Named turns come first, each shown by rows before and after it. Which turns, in which order, take the first row of each pair that follows to the second? Write the first one first, as in the answered first pair.
M:
4  8  28  -6  29  -8  -16  -28  -16  -44  -6  -4 |-> -14  16  16  -7  8  -11  -3  -40  -17  -49  4  4
-11  9  15  -10  -8  2  -4  -23  7  -17  19  2 |-> -20  14  8  -9  -14  5  8  -17  13  -9  18  7
-13  0  4  -13  -16  16  4  4  10  20  0  -1 |-> -6  -2  8  -12  -7  17  -2  9  12  23  -5  -4
H:
-6  -4  -17  7  -10  -15  -10  2  -4  6  11  5 |-> -8  -2  -16  9  -9  -15  -7  8  -1  10  8  8
-10  11  -10  -3  -7  -4  10  -1  -1  -4  4  1 |-> -9  10  -8  -2  -6  -7  6  -3  -6  -8  6  0
-7  18  -1  2  -7  5  29  2  12  4  -5  -3 |-> -2  11  -4  -4  -15  5  21  -18  3  -10  4  -13
22  -12  15  -3  17  -2  -17  -1  -14  0  -7  -13 |-> 19  -7  17  -1  22  0  -8  15  -5  13  -13  -6
J:
17  -2  0  -2  19  -16  7  -20  -42  -37  -15  -25 |-> 16  0  5  2  22  -20  4  -14  -43  -37  -17  -20
-12  -8  -22  -2  -22  -4  5  -17  -9  -19  15  -9 |-> -2  -5  -18  -10  -11  7  10  -25  -2  -21  12  -17
-2  -2  3  1  13  1  -2  8  -2  6  -12  -3 |-> -5  -2  1  4  10  -2  -5  12  -5  7  -11  0
-1  -6  11  6  -16  1  -35  -19  3  -6  29  4 |-> 2  -7  9  1  -14  6  -32  -24  5  -7  29  0
Pairs:
Each pair is two turns apart.
17  -3  13  6  5  10  -23  -2  4  0  -1  -12 |-> 15  -1  16  8  2  7  -26  -7  1  -6  2  -10
H then M
-17  -12  -23  -2  -21  -6  13  15  -18  17  -7  -4 |-> -1  -19  -12  -1  0  -3  2  27  -17  23  -18  -12
M then M
-24  3  -19  5  -29  -13  8  -5  -11  -2  11  10 |-> -16  -2  -12  4  -23  -19  -5  -13  -23  -15  11  4
J then H
3  0  -2  -10  1  8  7  -23  -3  -13  1  -10 |-> 2  8  13  7  18  -10  0  6  -6  -6  -12  8
H then H
7  7  15  -8  -3  22  -7  -15  30  -9  11  2 |-> 8  10  23  -4  3  15  -13  -12  27  -14  8  6
J then H
-5  9  0  -5  -11  -1  19  -6  1  1  2  -5 |-> 3  6  4  -4  0  3  18  7  7  10  -7  -7
M then M
5  -12  -10  3  -1  -17  -10  8  -20  -5  -7  -14 |-> 4  -10  -9  6  5  -17  -5  19  -15  4  -14  -9
J then H
-1  -10  -38  -21  -26  7  4  -11  -2  -11  13  -9 |-> 7  -5  -33  -29  -7  22  19  -8  14  -1  1  -13
M then J
4  31  11  11  -4  20  3  -14  -1  4  9  25 |-> 9  28  13  11  5  22  3  -3  3  13  2  24
M then M
2  -29  -17  11  -11  -16  -37  6  -29  -5  10  -12 |-> -6  -27  -32  1  -26  -5  -21  -9  -24  -4  16  -17
J then M
-23  -1  2  9  -11  9  -5  -2  1  -8  11  11 |-> -19  0  1  9  -1  14  -1  15  9  7  1  12
M then M
15  -6  19  -1  22  0  2  20  19  -6  10  -21 |-> 8  -4  12  -2  16  7  12  24  28  4  10  -17
J then H
25  -5  6  6  18  -3  -16  10  0  8  -6  -7 |-> 18  -3  -4  4  13  5  -4  20  12  22  -7  -2
J then H
2  -3  -4  -3  8  12  -5  -2  31  26  11  7 |-> 13  -8  5  -5  16  10  -21  -9  23  16  13  -1
M then M
-18  -4  -41  4  -25  12  10  -2  12  16  12  -5 |-> -22  -7  -42  8  -29  0  1  -4  -1  7  16  -6
H then M
-4  -1  -3  -18  -11  10  11  -38  -3  1  1  1 |-> -3  -2  2  -11  -12  -4  -2  -37  -19  -10  3  3
M then H
-4  -22  -48  -9  -4  1  32  -11  -20  -5  -15  -18 |-> 3  -28  -41  -4  3  -11  15  -10  -34  -15  -16  -21
M then H
3  -10  -6  -8  2  -5  -6  -20  5  -16  6  -9 |-> -1  -3  -5  -9  0  -5  1  -23  8  -18  6  -5
J then M
4  3  33  -2  17  -9  0  -6  6  -23  -4  1 |-> -7  8  29  7  12  -15  4  14  10  -9  -6  16
H then J
-1  -2  -5  1  -30  19  -4  -2  21  26  15  4 |-> 9  -3  1  -3  -14  24  -4  4  25  30  7  -1
M then J
-3  9  22  8  20  -10  10  -1  -6  -19  3  12 |-> -16  2  6  14  -2  -20  5  4  -15  -16  13  16
J then J
-1  5  1  -2  3  9  11  -17  3  -4  8  -5 |-> -1  8  13  9  13  -7  0  -3  -5  -8  3  6
H then H
-11  12  7  10  -30  -17  -13  -20  -3  -22  25  14 |-> -17  12  0  16  -34  -22  -11  0  -2  -9  20  22
H then J
-8  15  3  0  -4  0  16  -22  -1  -18  6  8 |-> -13  18  5  6  -3  -6  18  -9  -3  -13  2  15
H then M
-4  10  31  22  0  -21  -32  21  -7  2  9  14 |-> -15  20  21  17  -3  -3  -4  31  19  25  5  22
M then H
-23  11  -5  9  8  -34  -22  3  -11  -12  17  -2 |-> -22  2  -22  -2  -5  -19  -16  -14  -9  -10  24  -19
J then J
19  -11  -6  -3  25  7  12  24  10  19  -23  -15 |-> 25  -23  -11  -12  11  6  -4  -14  -8  -7  -5  -35
H then H
-4  12  10  2  9  -2  0  -10  5  0  -2  1 |-> -10  10  7  6  2  -9  -5  -4  1  1  1  6
J then J
5  19  20  -2  27  -9  11  -8  -9  -21  -13  4 |-> -1  25  17  -1  24  -6  21  -4  -2  -15  -14  11
M then H
36  -8  -19  -5  -12  15  2  8  8  12  -1  -21 |-> 43  3  1  -1  8  11  2  15  11  10  -12  -15
J then J
-15  -17  -37  -17  20  12  17  8  -7  1  -22  -3 |-> -10  -11  -25  -16  34  12  18  12  -3  -1  -28  1
J then J
-22  -6  -28  7  -20  0  11  8  1  7  -5  1 |-> -18  -11  -21  12  -19  -13  -5  1  -17  -9  -1  -2
H then H
5  -4  -1  6  6  -6  -11  -8  -6  -9  1  -6 |-> 3  0  3  10  10  -9  -10  0  -4  -6  -2  0
H then M
2  -13  -9  8  -13  -8  -9  -16  -19  -1  0  -18 |-> -7  -7  -5  19  -12  -21  -8  0  -23  1  -5  -4
M then H
-9  6  -11  5  1  -7  17  18  -3  11  -8  6 |-> -9  1  -20  0  -7  0  19  11  -2  12  -6  -1
J then J
-2  8  -12  10  -7  7  5  16  14  6  -5  -15 |-> 5  6  -10  3  -6  14  3  -2  12  -5  -2  -26
H then J
7  -2  -6  -7  18  9  18  0  2  8  -19  -18 |-> 3  5  5  5  23  -6  12  15  -2  8  -24  -4
J then J
-14  4  -23  -25  -15  5  12  -2  4  16  13  4 |-> -17  1  -25  -23  -21  -3  6  -5  -8  8  16  4
H then M
6  8  11  11  -16  -10  -10  -3  -13  -17  -3  6 |-> -2  10  3  14  -21  -8  -2  14  -5  -2  -7  14
H then J
15  -7  -6  -3  27  -12  16  18  -21  7  -29  -17 |-> 15  -9  0  -4  17  -20  2  -10  -36  -18  -15  -22
M then M
-15  -1  0  3  -18  -13  -18  8  -7  10  0  7 |-> -12  -2  0  4  -13  -11  -16  14  -4  16  -4  7
M then M
26  -20  8  -5  37  -10  0  20  -15  7  -25  -11 |-> 33  -25  7  -14  35  2  0  3  -10  2  -19  -22
H then M
4  7  20  -4  -9  -3  -14  -8  6  -17  12  17 |-> -3  8  16  2  -14  -8  -10  7  8  -7  9  25
H then J
4  0  11  -4  -11  -13  -4  21  -10  12  -9  3 |-> 4  -4  6  -4  -17  -14  -10  16  -14  9  -5  -1
M then J
-4  20  5  -6  -6  12  4  -32  4  -2  5  5 |-> -2  26  17  -1  5  6  3  -24  4  -3  0  13
J then J
2  -3  8  3  -10  -6  -8  -13  -11  -15  5  1 |-> -3  6  9  7  0  0  9  13  7  9  -7  14
H then H
10  17  -4  -11  -11  7  -35  -41  24  -6  33  -10 |-> -10  28  -22  -10  -23  12  -6  -26  38  14  30  4
M then M
-8  10  0  11  9  -10  14  22  -11  5  -27  -4 |-> 4  4  11  10  16  -13  -3  12  -20  -7  -23  -12
M then M
-9  0  -11  5  -12  -8  5  -2  -2  -4  0  2 |-> -5  -1  -10  5  -2  -5  7  11  4  7  -9  0
M then M
2  12  24  0  9  3  -14  -2  13  -6  -13  11 |-> 3  11  20  -4  8  12  -10  -6  19  -3  -11  6
H then M
-7  -10  -26  3  -10  -1  9  18  -6  14  -6  -2 |-> 2  -17  -27  -3  -6  5  5  11  -4  13  -5  -13
M then H
-4  19  -11  -12  -5  6  28  19  19  34  -1  9 |-> 10  13  1  -6  13  0  11  34  14  37  -10  8
M then J
1  12  -12  -14  0  20  36  -12  -9  -2  -4  -14 |-> 9  12  1  -12  8  12  23  -21  -19  -20  -4  -17
J then H
11  7  5  -12  8  10  -4  -20  8  3  4  -2 |-> 9  13  10  -9  11  6  -4  -19  8  1  3  5
M then J
28  5  20  -14  18  32  -10  -28  21  2  4  -6 |-> 27  13  32  -7  26  25  -11  -16  21  5  -2  5
J then H
14  -20  -2  -12  -10  15  -8  -31  -3  -11  17  -21 |-> 23  -10  27  1  20  -5  -21  -11  -11  -20  1  -8
J then H
7  -13  6  1  16  2  -32  11  -21  9  -4  -12 |-> 2  -8  -6  -9  13  25  -7  14  3  30  -6  -13
H then H
-12  5  -1  13  -5  2  16  14  2  7  3  20 |-> 5  -2  11  12  14  2  0  22  2  8  -6  10
M then M
8  15  -12  1  3  2  9  -10  2  1  -17  -5 |-> 7  19  -7  6  7  -4  5  -2  1  1  -20  2
J then J
-8  1  -12  -3  1  9  24  -2  3  16  -3  -17 |-> 3  -2  -2  -7  8  6  13  -20  -8  -3  0  -26
H then J
-5  9  13  12  3  -23  -3  -3  -22  -19  -5  10 |-> -17  15  4  11  -4  -21  12  2  -15  -10  -5  17
M then M
-13  5  4  -8  1  -11  13  -16  9  -2  7  0 |-> -12  3  2  -9  -1  -12  12  -18  7  -4  8  -3
M then H
4  -5  -1  -15  10  15  -25  -7  -2  21  13  -17 |-> 0  -3  9  -6  11  0  -36  -5  -15  11  13  -8
M then H
-11  -5  -3  15  -18  -4  -20  28  9  23  14  17 |-> 2  -10  8  15  -7  -5  -34  29  5  19  11  9
M then M
-1  -9  -9  8  -16  7  -24  26  8  15  5  10 |-> 7  -12  -3  8  -10  5  -35  21  3  8  7  4
M then M
-3  -2  -11  -5  13  4  20  -11  9  15  -11  -9 |-> -3  4  2  2  23  -4  15  -1  8  15  -17  0
J then J
-14  -6  -16  -3  -16  16  -2  -11  7  3  12  -4 |-> -10  -12  -12  -1  -16  9  -12  -14  -6  -6  12  -8
M then H
11  9  11  -9  4  0  -7  -11  10  -21  -6  -1 |-> 5  12  15  1  4  -11  -12  5  7  -17  -9  10
H then J
-21  4  -3  -7  -20  6  8  -1  19  10  2  18 |-> -11  -2  -1  -17  -20  10  3  -25  15  -5  7  3
H then J
-6  0  1  7  -3  -19  -8  7  -25  -2  -5  -7 |-> -2  2  4  7  8  -14  -2  22  -13  11  -13  -4
H then M
23  -18  -26  -7  -5  -2  -17  10  -3  17  -7  -31 |-> 26  -17  -19  -4  1  -6  -22  10  -7  13  -10  -31
H then J
-33  5  -42  11  -34  -5  21  4  -7  4  6  20 |-> -18  -6  -37  5  -33  -9  0  -25  -27  -25  15  1
J then H
17  1  29  9  18  13  -23  -9  16  5  9  -2 |-> 10  3  30  16  16  6  -23  5  16  11  8  8
H then J
7  5  6  3  11  -16  -1  -4  -13  -9  -2  -2 |-> -1  7  -2  5  0  -20  1  -5  -16  -9  2  1
J then M
-11  2  -22  0  -6  20  -5  11  14  23  11  6 |-> 2  -2  -15  -5  9  26  -9  11  17  24  6  -3
J then M
-20  20  13  -10  -6  -10  -6  -18  -10  -3  -5  13 |-> -23  22  9  -10  -2  -7  6  -2  1  12  -13  18
M then M
-4  -3  7  -3  -8  15  -9  -15  6  2  11  3 |-> -9  0  10  2  -11  6  -12  -13  -1  -2  12  10
H then M
14  1  23  4  15  21  -13  -10  12  -18  -10  11 |-> 5  5  24  10  5  12  -15  -14  5  -26  -4  18
M then J
-3  2  0  8  -25  -2  -20  -5  1  -1  19  1 |-> -6  5  -2  11  -25  -5  -14  3  1  4  16  7
M then H
8  -17  3  9  15  -10  -11  23  -18  1  -12  6 |-> 3  -11  1  8  16  -3  1  31  -4  12  -15  12
M then H
-20  2  7  11  0  8  9  -4  23  21  0  8 |-> -3  -5  19  11  17  8  -8  0  20  19  -5  -1
M then M
5  -8  8  3  4  -16  2  23  -10  15  -4  1 |-> 6  -14  4  2  -3  -18  -6  17  -17  10  3  -3
M then J
1  -2  -11  -10  5  9  12  6  3  13  -11  -16 |-> 8  -1  0  -8  16  6  4  9  0  9  -15  -15
M then J
-8  6  -23  8  -9  5  9  16  3  28  3  -4 |-> 4  -3  -23  -1  -6  15  2  2  2  23  6  -21
M then H
6  10  9  -3  -2  11  -16  -18  15  -4  3  -8 |-> 1  15  12  -2  -2  9  -11  -19  16  -6  3  -3
M then J
-5  3  2  0  1  -20  -4  1  -21  -11  -1  1 |-> -3  6  5  1  11  -16  2  17  -11  2  -10  6
H then M
-19  -7  -17  17  -10  -17  -19  19  -15  3  9  0 |-> -20  -9  -30  7  -15  -1  -2  18  -1  16  8  -6
H then J
-4  -18  -34  6  -15  -3  6  13  -10  13  -3  -14 |-> 7  -23  -27  2  -10  -4  -6  -3  -21  -3  -2  -25
J then H
-14  11  8  8  -5  -2  3  8  8  6  5  16 |-> -14  7  4  9  -7  -2  -1  14  7  11  5  14
M then J
12  2  13  9  15  -15  -21  12  -10  -1  3  3 |-> 16  4  14  4  21  -3  -14  16  3  9  -3  1
H then M
-24  2  -19  22  -21  -15  18  9  -20  9  -10  20 |-> -16  -2  -23  16  -10  0  25  21  -6  27  -20  12
H then M
23  4  17  4  28  -3  6  18  11  8  -15  -10 |-> 27  -4  2  -13  11  12  9  -16  11  -3  0  -29
H then H
26  -20  4  21  19  -23  -46  23  -12  18  1  -3 |-> 8  -16  -5  21  -15  -32  -44  -15  -26  -11  27  2
M then M
-5  10  0  -3  4  9  25  8  18  12  4  5 |-> 1  -2  5  -3  -4  -6  -1  -20  -12  -20  18  -8
H then H
-13  7  -2  10  2  -13  10  4  -3  -2  -6  14 |-> -12  3  -7  9  0  -9  11  9  -1  6  -7  11
J then M
-19  -9  -17  13  -7  -17  6  -7  -16  4  -19  7 |-> -13  -11  -14  13  5  -14  5  5  -11  13  -29  5
M then M
-1  2  17  8  -6  -15  -26  -8  -13  -16  13  9 |-> -13  3  0  4  -23  -9  -13  -18  -10  -13  20  8
M then J
-4  7  15  -1  -1  8  2  -17  5  -14  11  4 |-> -7  8  18  7  0  -3  -5  -7  -1  -14  9  11
H then J
-4  15  11  6  8  -1  -1  7  7  -1  -5  3 |-> -3  10  1  -5  -3  9  2  -13  9  -6  3  -9
H then H
-15  -11  -20  -13  -16  -2  11  6  4  -1  14  -2 |-> -15  -12  -19  -10  -15  -9  7  9  -3  -3  13  0
H then M
